Each path below is one point turned by a fixed rotation once a step. After each direction that follows a path, write how fast that rotation turns it, in degrees per step (0 if it stays still).
Each turn is a multiple of 5 degrees from 10 to 175, or 0.
Each row of a path follows its step; steps can be skipped.

step 0: [ 1.41  0.06 -0.05 -1.36 -1.30  0.36  1.27 -2.79  0.69  0.32 -1.59 -1.39
  0.33 -1.37  0.25 -1.44  2.13 -3.92 -0.29  0.12 -0.94  0.76  0.03 -3.12
  0.49  0.29 -0.15  0.37 -2.37  0.71 -1.40  1.78 -0.49  0.87 -1.37  0.73
  1.12 -0.09  0.58  1.32 -0.09]
step 1: [ 0.83 -0.40 -0.81  0.72 -0.61  0.01  1.54  1.67 -0.44 -1.35 -0.02 -0.20
 -0.34 -0.47  0.55 -0.33  1.46  0.05 -2.11 -0.41 -0.44 -1.80  1.86  0.11
 -0.71  1.05 -0.90 -1.20 -0.69 -2.70 -1.72 -2.14 -2.40 -1.44  1.45 -0.54
  1.77  1.83  3.18 -1.86 -0.95]
step 2: [-1.40  2.18 -0.85  0.67 -0.30 -3.02 -2.47 -0.24 -0.55 -1.44  3.92 -0.03
 -0.86  1.74 -1.36 -0.11 -0.20 -0.67  0.53 -0.56 -0.95 -0.27 -0.38  0.53
  1.59  0.81  1.31 -0.73 -2.03  0.79 -3.05  0.30  0.64  0.39  1.87  0.09
 -0.26 -0.47  0.01 -0.09 -1.24]
step 3: [ 0.92 -0.45  0.05  1.96  1.24  0.68 -1.12 -0.17  1.31  0.84 -1.69 -1.77
 -0.40  0.09 -4.16 -1.18  1.22 -0.38  1.86  1.15  0.17  1.55  2.10 -1.59
  0.51  0.76  0.66  2.09 -0.79 -0.46 -0.93 -1.74 -0.74  1.99 -1.75 -0.82
  0.67 -0.76 -0.21  0.69 -0.95]
step 4: [ 0.75 -0.65  0.34 -1.44  0.29  0.70 -1.86  1.13 -1.32 -1.81 -0.09 -0.53
  0.85 -1.65  0.07  0.61  0.18 -0.45 -1.52  2.01  0.98  0.08 -1.51  0.56
 -1.29  2.90 -0.30  0.13  1.15  0.30 -0.33 -2.13 -3.14 -0.04  1.37  0.94
  1.70 -3.02  1.44  0.14  1.59]
step 5: [ 0.12 -0.84 -1.88  0.67 -1.23 -2.20 -0.47 -2.75  0.10 -0.18 -0.18 -0.69
 -0.36  0.41 -0.78  0.41  1.49 -0.97  0.14  0.02  0.79 -1.74 -1.58 -1.20
 -1.08 -1.81  2.07  0.16 -1.81  0.76 -1.49  1.37  0.48 -2.88  0.51  1.73
 -1.28 -2.08  1.84  0.48  1.74]
step 6: [ 0.66 -1.00 -0.22  1.41 -0.02 -0.62  1.87  0.30  1.97  0.13 -0.20 -1.15
  0.74  0.32 -2.95  0.13  2.30  3.65 -1.34  0.19  0.40  1.07 -0.10  1.07
  0.96  0.02 -0.21  1.32 -1.38 -2.34  0.21 -2.19 -0.48 -1.25  1.39  0.92
 -0.63  0.72 -1.62 -2.40 -0.73]
step 7: [ 0.24  1.40  2.80 -0.90  0.61 -1.04  0.04  0.20  0.43 -1.24  0.41 -2.16
  1.82  1.88  0.38  0.06 -0.26  0.91 -1.03  0.61 -1.48 -1.11 -2.88  0.47
  1.28  3.59  0.46  0.32 -1.46  1.03  0.12  0.63  0.06  2.52  0.97  0.38
  0.37 -1.71 -1.07  1.43  0.47]
step 8: [ 2.16 -0.13  0.82  0.92  0.88 -0.51  1.25 -3.22  0.18 -0.84 -2.67 -0.30
  0.64  0.85 -0.33  0.05  1.75 -0.96 -0.13  0.60 -1.47 -2.23  1.41 -0.75
  0.79 -2.56  1.82 -0.46  1.39 -0.59  0.37 -0.93 -0.41  1.37 -1.44 -0.18
  1.25 -1.19  2.17  1.48  0.69]
step 9: [ 2.60  1.66 -1.04 -0.86 -0.91 -1.31  0.67 -0.21 -0.34 -0.56  0.65  1.25
 -0.06 -1.59  1.37 -0.08  2.37  0.85 -2.05 -0.80 -1.42  3.47 -1.21  0.76
 -0.38  0.07  1.58 -1.49  1.76 -0.10 -0.42 -2.20 -2.09 -1.06  1.72  0.63
  0.72  0.02  0.03 -1.44 -1.38]
[-0.35 -0.24  0.34 -0.23 -1.55 -0.22 -0.35 -0.13  0.30 -0.03 -0.31 -0.06
 -0.13  0.02  0.03  0.57 -0.20 -0.12  0.42  0.26 -0.45 -0.22 -0.33 -0.21
  0.19 -0.42  0.01 -0.36 -0.62  0.96 -0.44 -0.48  0.94  0.11  0.09 -0.34
  0.25 -0.07  0.02  0.76  0.02] => 140
[-0.15 -1.14  0.54  0.44  0.31  0.26 -0.23  0.69  0.26 -0.22  0.04  0.98
  0.38 -0.44  0.32  0.26  0.55 -0.07 -0.60  0.12 -0.04  0.12  0.13  0.73
  0.76  0.09 -0.15 -0.15  0.48  0.28 -0.54 -0.70  0.32  0.05  0.38  0.35
  0.31 -0.03 -0.16 -0.60 -0.12] => 145
[-0.11 -0.17 -0.16  0.20 -0.14 -0.27  0.36  0.04 -0.80 -0.12 -0.58 -0.07
 -0.22 -0.33  0.83 -0.02 -0.09 -0.28 -0.17  0.23  1.14 -0.82  0.08  0.11
  0.24 -0.46  0.62 -0.46  0.28 -0.42 -0.17 -0.14 -0.50  0.23  0.88  0.11
 -0.25  0.02  0.44  0.97 -0.38] => 100
[-0.67  0.42 -0.27  0.54  0.06 -0.75  0.37  0.09 -0.19  0.09 -0.40 -0.23
  0.59  1.17 -0.12  0.06 -0.17  0.44  0.01  0.25  0.55 -0.16 -0.02  0.11
  0.68  0.54 -0.72  0.40  0.03  0.70 -0.20  0.06  0.25  0.13  0.03 -0.13
 -0.19  0.59  0.58 -0.52 -0.74] => 80
[ 0.52  0.14 -0.09 -0.37 -0.30  0.17 -0.01  0.23 -0.20  0.39  0.00  0.03
  0.48  0.18 -0.05 -0.26 -0.38  0.08 -0.53  0.33  0.00 -0.36  0.21  0.37
  0.05 -0.14  0.23  0.10 -0.25  0.50  0.10 -1.19 -1.10 -0.70 -0.12 -1.13
 -0.30  0.62 -0.74 -0.18  0.22] => 140
[-0.38  0.33 -0.16  0.31 -0.02 -0.41 -0.94  0.39  0.08  0.99  0.24 -0.38
  0.00  0.19  0.09 -0.53  0.10  0.37 -0.80 -0.55 -0.21 -0.70  0.35  0.48
  0.12 -0.26 -0.39 -0.11 -0.47 -0.66  0.37 -0.44  0.38  0.96 -0.23  0.23
  0.08 -0.39 -0.42  0.36 -0.02] => 80

step 0: [-0.72 -0.54 -0.68 -0.47 -0.08  1.67 -2.61  1.32  0.86 -0.91 -0.64 -0.70
 -1.97 -1.29 -1.49 -1.43 -1.92 -0.75 -1.50  1.10  2.72  2.22  0.54 -0.43
 -0.41 -0.01  0.31 -2.00  1.65  2.55 -2.62 -1.16  0.30 -0.54  1.72  0.60
 -0.16  1.99  1.54  1.98  0.36]
step 1: [-1.47  0.85 -0.27 -1.34 -2.29  0.13 -1.47 -1.40  0.24 -0.36  1.01 -0.50
 -0.92  0.92  0.32 -0.75 -2.23  0.41  1.18  2.00  0.49 -0.29  0.67 -1.97
  0.76 -3.50  0.52 -1.57 -1.81  0.60 -1.00 -1.28  1.16  1.47  0.17  0.35
 -2.61  1.62  2.74  1.56 -1.19]
step 2: [-0.43  0.39 -0.44  0.68 -2.53  2.43 -2.62 -0.07 -1.24 -1.32  0.98  0.55
 -2.72  0.21  0.27  0.34 -0.34 -0.40 -1.95  0.89  1.70  2.80 -0.36 -1.66
  0.42 -1.28  0.56  1.79 -0.68 -0.05  1.31  0.64  2.60 -1.57  0.15  1.55
 -0.15 -0.38  1.22  2.10 -1.72]
step 3: [-2.13 -0.13 -2.54  2.35 -0.75 -1.27 -2.09 -0.03  0.40 -0.49 -0.96 -0.03
 -0.49 -1.59 -0.01 -2.51 -3.18  1.69 -0.88  0.08  1.04 -1.12 -2.64 -0.01
  1.17 -1.25  0.57  0.89  0.00  1.52  0.52 -0.44  2.09 -1.64  1.59  0.30
 -1.08  0.99  1.61  0.45 -1.30]
step 4: [ 0.07 -0.35  0.50  0.58 -1.00  1.62 -2.66 -2.62  1.12 -0.21  1.35  1.37
  0.89  0.05 -1.54 -2.61 -0.16  0.75 -0.43  0.30  1.65  1.14 -2.46 -2.72
  0.40 -3.39  0.13  0.17 -1.33  0.57  0.62  0.77 -0.15  0.63  2.71  1.77
  0.23  1.00  0.59  0.14  1.38]
step 5: [-0.18  0.27 -0.84  1.46 -0.88 -0.02 -1.21  0.22  1.62 -1.42 -0.23  1.31
 -0.45 -3.12 -1.74  0.10  0.02  2.21 -0.17  1.04 -0.38  2.12  1.04 -1.86
  1.35  0.82 -0.23 -0.26 -1.31 -0.48 -0.56 -0.38  1.68 -0.65  2.05  2.18
  0.53  1.17  4.22  1.06  0.79]
step 6: [-2.94 -1.04 -1.17  0.39  0.05  0.83 -1.40 -0.76  3.51  0.30  2.36  0.07
  0.08  0.59  0.47 -0.67 -1.19  1.93  1.81 -0.54  0.10  2.18 -0.79 -0.67
 -2.15 -0.85  1.41  1.08 -1.85 -0.48 -0.13 -1.14  0.59 -0.35  2.30  0.29
 -0.80  0.02  2.33 -0.08 -2.15]
step 7: [-1.61 -0.47 -0.71 -2.42 -1.02  0.07 -1.56  1.22 -0.64 -2.70  1.42  0.57
 -0.44 -0.39 -1.22 -2.39  1.36  2.18 -1.08  0.41  2.62  2.19  0.66 -2.64
 -0.25 -0.60  0.08  1.27  0.18 -0.33  0.53 -1.44  0.13 -2.37  2.52 -0.11
  0.17  0.46  0.41 -1.63 -0.53]
step 8: [-2.08  1.87 -1.79 -0.84 -0.32 -0.56  0.83 -0.68  2.16  1.22  0.74  1.59
 -0.60  0.11  0.42 -1.29  0.48  1.99  0.67 -1.47  1.63  1.11  0.96 -1.27
  2.72 -0.59  0.15 -0.93 -1.43  2.47  0.42  0.75  2.09 -2.60  1.75 -1.04
 -1.37  1.97  1.56  0.03  0.18]
step 9: [-3.70  0.46 -0.29  0.31  0.50  1.99 -1.66 -0.04  0.81  0.01  2.25  1.84
  0.12  0.25  0.85 -1.21 -0.65 -0.02 -2.01 -0.67  0.94  2.58  1.38 -1.55
  0.52 -0.16  1.61 -0.65 -1.02  1.89 -0.71 -1.72 -0.57 -0.99  1.59  3.08
 -0.08 -0.22 -1.36  1.29  1.42]
[-0.33  0.10  0.46  0.19  0.18  0.14 -0.53  0.17 -0.12  0.33 -0.24 -0.32
 -0.17  0.48  0.63  0.03 -0.40  0.48  0.51 -0.41 -0.36 -0.32  0.24 -0.43
 -0.11  0.98  0.48  0.44  0.36 -0.53  0.56 -0.54  0.85  0.06  0.25  0.57
  0.57 -0.46 -0.40  0.79 -0.35] => 100
[-0.29  0.60 -0.18 -0.89  0.27 -1.12  0.13 -0.43 -0.50  0.15 -0.52  0.34
  0.30 -0.46 -0.81  0.09 -0.41  0.20  0.48  0.31 -0.67 -0.20 -0.21  0.24
  0.49 -0.24  0.03  0.56 -0.49  0.14 -0.59 -0.55  0.25 -0.20  0.13 -0.23
 -0.09 -0.60  0.05  0.50 -0.23] => 160
[-0.31  0.13  0.72  0.39  0.46  0.18 -0.09  0.60  0.32  0.55 -0.46  0.74
  0.18  0.00  0.61 -0.02 -0.05 -0.09 -0.24  0.50 -0.19 -0.32  0.35 -0.22
  0.18 -0.36 -1.36  0.62  0.35 -0.58 -0.52  0.25 -0.45  0.21 -0.13 -0.81
  0.28 -0.10 -0.11  0.10 -0.37] => 0
